Each path below is one point turned by a fixed rotation once a step. After each direction that follows a path, write how fast that rotation turns it, in degrees each step (0 if it stays still).
Each turn is a multiple of 5 degrees from 10 to 175, or 0.
Each row of a path follows its step; steps can be skipped.
path 1
step 2: [-2.53 -4.02  0.95 -1.04  1.65  3.93  1.66 -1.88  3.99 -2.23 -0.31  1.95
 -2.91 -0.43  3.32  3.05 -3.24 -0.54  1.47  0.42  0.40 -2.39 -3.72 -2.93
 -0.35  2.33  0.00  3.77 -0.61 -0.87 -1.75 -2.30  0.30  2.95  0.06  2.39
  0.86 -0.14  1.87  0.00  0.60 -0.52 -0.35  2.70 -1.74  3.12 -0.63  0.53
 -4.91  4.21 -0.10  0.65  0.81  2.45]
step 3: [ 2.25 -0.09  1.07 -2.27  2.77 -0.55  0.00 -0.91  3.35 -3.14  0.77  1.98
 -3.78 -3.48 -1.62 -0.74 -4.17 -1.47 -1.39 -1.77  3.02 -1.17 -4.03 -3.12
  1.24  4.49 -0.89  0.71  2.60 -0.45 -1.52  0.17 -2.00  4.05  2.12  0.10
 -0.15  1.00 -0.33 -3.07  3.12 -0.80  0.36 -2.04 -1.61 -2.68 -2.85 -0.92
 -1.24  2.52  2.32 -0.62 -0.82  3.14]
step 4: [-0.31 -0.53 -0.20  0.98 -2.38  2.77 -3.03 -2.43  3.93 -1.84 -0.47  4.05
  0.77 -6.45 -0.76  0.48 -4.77 -0.49  0.92 -0.70  2.73 -3.08 -2.49 -3.32
  0.30 -1.40 -0.60  2.42  2.65 -0.84  0.63 -1.65  0.01 -1.99  0.00  3.33
 -0.91  0.83 -0.72 -2.83 -0.52 -0.95  0.72 -4.22  0.03 -0.53  0.46  2.68
 -0.20 -1.15  4.55 -1.67 -0.38  0.35]
step 11: [-3.40  1.34 -1.39 -3.39 -0.88  3.75 -2.82 -3.15  1.20 -0.87 -2.45  0.70
 -2.17 -3.76  1.15  1.67  1.76  0.90 -0.51  0.78  4.09 -0.20 -0.69 -1.00
 -0.73 -1.26 -2.31  0.16  0.76 -0.88 -1.64 -3.12  3.94  1.24 -2.73  1.75
  1.91 -0.82  0.24 -5.01 -2.00  0.38  2.57  1.47 -0.21  3.50 -3.11  1.94
 -4.76  1.31  1.74 -0.03 -1.71 -0.58]
step 18: [-0.42 -5.73 -0.94 -0.91  0.03  5.12  0.56 -2.03  4.60  3.09  1.69  1.72
 -2.40 -3.60  1.83  1.73 -0.90  1.10  1.05  1.54  0.81 -2.06 -4.59 -0.94
 -2.37  0.16 -0.16  2.37  0.35  0.41  0.63 -0.99  0.45 -0.63 -0.07  3.02
  1.87  1.35  1.39 -0.81  3.85 -1.82 -1.27  2.06 -0.46  1.88 -1.79 -0.13
 -5.58 -1.14 -0.58  2.03  0.39  1.97]
step 23: [-3.85 -2.80 -3.59 -0.94  1.07  3.00  0.36  4.14  2.82  1.82  2.96  1.85
 -2.25  0.09 -4.43  0.50  0.90 -3.72  3.26 -0.23  2.58 -2.49 -2.35 -2.01
 -0.03  0.10 -1.86 -2.13 -0.67  2.86 -1.01 -4.75  1.72  2.35 -0.87  1.08
  1.26  1.53  0.13 -2.15 -0.38 -0.46  0.23  1.51 -0.41 -0.33 -1.83  2.91
 -0.56 -3.21  3.25 -1.95  1.69  0.71]
step 28: [-2.92  1.01  1.23 -3.44 -0.64  3.89 -1.70 -1.91  2.14 -2.93  1.55  1.64
 -2.03 -0.40 -3.82  1.61  0.57 -0.22 -1.20  1.24  4.16 -2.83 -0.54 -0.81
 -3.04  2.48 -0.17  0.75 -0.31  0.36 -2.04 -1.22  2.33  2.88 -3.12  4.17
  2.10 -4.88 -0.29 -0.76 -0.95 -2.45  0.25  4.31 -3.02 -1.41 -0.96 -0.77
 -1.19  2.54 -0.18 -1.39  1.50  2.58]
step 29: [ 0.80 -3.22  1.15 -2.87  0.71  0.61  1.92 -4.52  0.01  0.80  0.66  3.25
 -5.15 -4.14 -1.18  0.99 -2.23  3.92  1.36  1.29  2.51 -0.80 -2.35 -2.95
  2.62  0.66 -1.82 -2.57  0.83 -0.75  0.35 -0.85  1.61  1.99 -4.23  1.82
  1.38 -0.38 -0.63 -2.68 -2.04  1.90 -0.35  0.60 -3.30 -1.52 -2.50 -1.43
 -1.70  0.90  0.25 -2.21 -0.70  4.34]
step 34: [-0.76 -4.33 -1.10 -0.43 -0.82  4.30 -0.81 -2.14  3.08  3.59  1.96  3.92
 -1.17 -4.23 -1.01  1.01 -0.42 -4.04 -2.56  3.21  3.54  0.31 -4.32 -1.01
  0.80 -0.91  2.91  0.67  1.54  0.54  0.35 -0.78  1.93 -2.05 -1.06 -0.50
  1.31  2.67  1.79 -4.20  1.06 -1.90 -0.67  0.66  0.58  0.83 -1.94  2.45
 -3.32  1.04 -0.66  1.36 -0.98  2.13]
Directions:
[-0.22 -2.38 -0.61 -0.55 -0.71 -0.11  1.03  0.59  0.04  1.55  0.51  0.35
 -0.44  0.92 -0.41  0.40  0.01  0.74 -0.47  0.30  0.02  0.73 -0.09 -0.36
 -0.75  0.19  0.03 -0.60 -0.11 -0.63  0.16 -0.77  0.80  0.49 -0.33 -0.31
  0.32  0.01 -0.60  0.82 -0.39 -0.04 -0.85  0.87  0.81 -0.36 -0.77  0.02
 -0.51  1.03 -0.17 -0.29 -0.14  0.63] : 65
[-0.01 -0.16 -0.50 -0.31 -0.24 -0.44 -0.08 -0.80 -0.12  0.52  0.28 -0.23
 -0.38 -0.67  0.45  1.32  0.75 -0.67 -0.59 -0.90 -0.94 -0.63  0.35  0.38
  0.98 -0.11  1.23 -0.68  0.74 -0.57  0.71 -0.27  1.37  0.16  1.43  0.73
  0.63 -0.05 -0.70 -0.44  1.17  0.47 -0.50  0.37 -0.81  0.43  0.60  0.05
  0.87  0.44 -0.34  0.92  0.26  0.13] : 20
[-1.06 -0.73 -0.04 -0.25  0.37  0.49 -0.43 -0.02 -0.58 -0.06 -0.05 -0.52
 -1.15  0.51 -1.05  0.21  0.35  1.41 -0.09 -0.65  0.12 -1.62  0.63 -0.73
 -1.08 -0.06  0.72 -0.22 -0.21 -0.02  0.40  0.68 -0.19 -0.03  0.58  0.56
 -0.22  0.20  0.04 -0.15 -0.30 -0.83  0.03 -0.15  0.64 -0.41  0.96 -0.10
 -0.44 -1.71 -0.38  0.05  1.39 -0.75] : 80
[-0.15 -0.49 -1.38  0.06  1.09 -0.07 -0.38 -0.20 -0.33 -0.41  0.07 -0.99
 -0.77 -0.84  1.08  0.13 -0.97  0.52  0.51  1.16 -0.07  0.28 -0.27  0.44
  0.12  0.50 -0.77 -0.51  0.46 -0.85 -0.24  1.31  0.05  0.14 -0.43 -0.28
  0.34 -0.04 -0.01  0.47  0.77 -0.53  0.14  0.03 -0.07  1.03 -0.59 -1.66
  0.47  0.24 -0.70 -0.77  1.31  0.18] : 95
[ 0.65 -0.79  0.87 -0.65  0.83  0.57 -0.31  0.23 -0.87  0.58  0.20  0.05
 -0.86  0.48  0.16 -0.95 -0.18 -0.59  1.17 -0.43 -0.06  0.39 -0.43  0.32
 -0.58  0.67  0.31  0.02  0.18  0.73 -1.73 -0.29  0.87  0.67 -0.13  0.14
 -0.58 -1.55  0.25  0.28  0.79 -0.62  0.16  0.73 -0.67  1.14  0.46  0.74
  0.09 -0.17  0.26  0.86 -0.02 -0.81] : 70
[ 0.17  1.02 -0.19 -0.70 -0.55 -0.46  0.67  0.77 -0.42  1.12  0.25  0.60
 -1.39 -1.29  0.01  0.66  0.87 -0.68  0.25 -0.02 -0.76 -0.63  0.16  0.80
 -0.21 -0.28 -1.13 -0.43  0.39  0.25  0.72  0.29  0.47 -0.60 -1.58  0.51
  0.12 -1.09  0.55 -0.05  0.14 -0.94  0.22 -0.76  0.67 -0.20  0.13  0.22
 -0.76 -0.53  0.54 -0.58 -0.28  0.43] : 60
[ 0.04  0.49  1.69  0.40 -0.57  0.66 -0.43 -0.15  0.78 -0.29  0.23  0.44
 -0.68 -0.30  0.45 -0.10 -0.03  0.98 -0.90  0.10 -0.52 -0.23  0.94  0.11
 -0.74  0.63  0.81  0.44  1.83 -0.96 -0.52  0.29 -0.36 -0.13  0.32 -0.65
  0.82  0.03 -0.49 -0.70  0.27 -1.21  0.09  0.56  0.35  0.73 -1.16  0.16
 -0.31  0.29  0.71 -0.64 -0.81 -0.09] : 45
